In the rows, zero is written as 128.
Rows swapped in pairs by one turn or mirror: which row each one swaps with
Z_551: [134 114 125 105 122 165 131 134 145 136  98 135 155 114 156 134 142 122
 113 155 127]
Z_246: [135 105 118 134 118 143 123 139 144 107 103 153 156 137 115 171 139 131
 119 120 129]
Z_489: [121 104 122  99 162 160 125 143 120 115 130 126 162 153 102 143 135 122
 122  94 126]
Z_171: [148  91 123 106 143 156 107 128 126 110 105 106 126 159 132 124 163 126
 144 102 123]
Z_120: [143 120 115 104 143 150 128 136 141 118 109 111 160 120 123 149 145 114
 121 180 116]
Z_100: [104  83 135 106 148 157  97 118 127 104 133 124 125 119 125 144 152  94
 123 127 107]
Z_87: [132  76 145 108 155 139 120 108  97 123 122 123 129 137 148 145 152 116
  98 134 127]
Z_97: [130  91 128 110 178 168 133 137 120 107 117 111 125 148 133 125 147 126
 147 128 119]
Z_178: [110  99 119  99 167 135 124 124 136 122 160 132 154 134 143 134 144 116
 125 143 121]
Z_995: [132 100 148 117 141 139 106 151 116 120 150 126 136 120 128 133 132 129
 131 114 119]
Z_56: [137 119 118  88  99 150 104 124 140 122 107 106 133 135 132 183 142 121
 118 138 117]
Z_564: [145 112 129 122 158 148 130 125 139 110 108 125 134 108  96 133 135 122
 112 101 143]
Z_124: [143 110 125 124 146 143 112 113 142 109 135 119  95 120 101 122 139 127
 116 116 117]
Z_667: [143 105 118 100 168 147 120 122 138 113 152 154 136 121  95 146 140 127
 132 129 107]
Z_769: [127 104 127 110 162 138 130 135 136 123 136 125 110 151  95 124 143 121
 117 168 111]
Z_85: [128  84 127 113 133 118  88 115 150 111 135 114 147 159 118 142 148 122
 123 116 108]
Z_487: [150 130  99  98 134 161 142 121 162 149 107 113 132 151 118 147 137 137
 135 128 124]
Z_112: [127 113 118 110 163 151 131 111 131 134 132 135 111 149 142 123 139 122
 130  92 121]
Z_649: [133  78 144  91 144 147 109 109 120 123 128 120 143 115 160 152 151 125
 112 120 116]
Z_805: [116  92 125  89 130 139 124 120 106 106 116 131 151 139 159 140 142 100
 103 116 127]
Z_134: [136 133 109 128 110 140 125 137 141 130 109 144 117 154 120 130 147 118
 131 149 132]
Z_216: [159 104 128 100 145 139 130 117 149 122 118  95 111 166 107 155 140 120
 107 155 121]
Z_868: [131 103 125 119 133 141 129 110 148 119 113 135 132 148  95 124 138 125
 116 180 136]
Z_471: [137  93 118  95 160 174 137 125 125  97  88 123 113 151 119 167 156 122
 114 134 119]
Z_169: [150  89 113  94 131 174 139 110 151 126 117 130 152 133 142 176 150 136
 103 143 130]
Z_827: [133  88 134  85 151 131 113 105 120 132 121 114 142 132 161 126 146 133
 137 140 133]
Z_930: [126 117 123  98 125 137 126 138 140 138 121 129 165 107 137 157 136 124
 123 166 122]
Z_613: [118  77 128 103 162 169 124 115 123  92  89 121 142 152 123 135 153 114
 120 122 131]
Z_643: [125  95 113  75 139 159 122 119 139 140 116 138 136 157 103 180 154 114
 100 123 109]
Z_848: [118  67 135 106 169 137 110 107 112 116 101 139 131 137 133 141 144 111
 121 123 115]
Z_832: [145 112 121 113 122 153 127 123 127 114 134 144 124 129 123 149 143 121
 118  80 111]
Z_771: [123 117 115 100 134 174 144 136 142 123 135 151 141 123  97 130 142 114
 118 127  96]
Z_201: [135 103 123  91 116 158 109 131 124 106  86 107 147 136 131 155 149 123
 121 168 131]
Z_911: [126  90 150 115 138 143 106 133 102 106 127 129 131 128 136 113 141 123
 115 149 130]
Z_478: [138 118 132 129 125 110 115 114 132 146 114 128 132 155 105 135 132 142
 117 136 130]
Z_886: [135  84 130  80 130 143 126 147 130 118 120 133 155 136 137 136 139 138
 148  97 118]
Z_419: [133 122 130  96 132 163 134 107 160 144  94 115 117 141 140 142 138 120
 106 156 128]
Z_329: [132 116 129 122 176 152 142 149 122  97 113 130 122 145 125 146 134 104
 116 122 124]
Z_117: [133  88 114  65 134 146 134  93 118 126 129 125 125 152 104 158 152 134
 135 118 118]
Z_696: [137  85 124 104 120 151 123 135 135 135 113 126 142 124  93 176 142 129
 134 161 138]
Z_665: [139 107 119  99 140 163 119 124 122 127 119 157 147 136 129 121 142 124
 120  85 108]
Z_745: [165 100 121  95 118 137 126 125 143 117 127 116 164 122 120 127 134 134
 119 162 129]
Z_922: [116 115 102  99 137 145 130 141 130 132  87 104 126 151  99 166 141 121
 123 117 133]
Z_334: [149 124 102  75 115 133 112 105 142 142 118 136 145 153 111 139 137 131
 133 132 112]
Z_694: [136 114 116 113 124 158 141 115 142 133 107 125 102 157 125 147 145 123
 115 172 124]
Z_151: [120 116 116  91 138 121 116 104 145 132 105  98 125 146  99 148 141 104
 103 125 138]
Z_403: [138 120 106  87 117 127 121 131 145 141 133 107 146 152  99 154 139 125
 138 115 108]
Z_64: [135 122 122 119 149 158 106 121 138 100  86 112 150 137 131 144 146 121
 121  96 107]
Z_561: [134 114 119  86  91 135 121 119 158 126 128 148 126 134 138 139 136 122
 119 138 109]
Z_509: [144  97 116 112 136 145 118 122 157 131  92 132 148 125 103 145 136 120
 120 177 110]
Z_670: [147 123 114  98 116 151 116  90 149 116 137 133 126 147  99 158 136 126
 102 136 123]
Z_256: [129 104 141 102 182 147 133 126 126 123 113 118 130 130 141 122 130 132
 145 124 137]

Z_696 pairs with Z_100
Z_471 pairs with Z_769
Z_117 pairs with Z_771
Z_112 pairs with Z_487
Z_694 pairs with Z_97
Z_334 pairs with Z_665
Z_85 pairs with Z_246

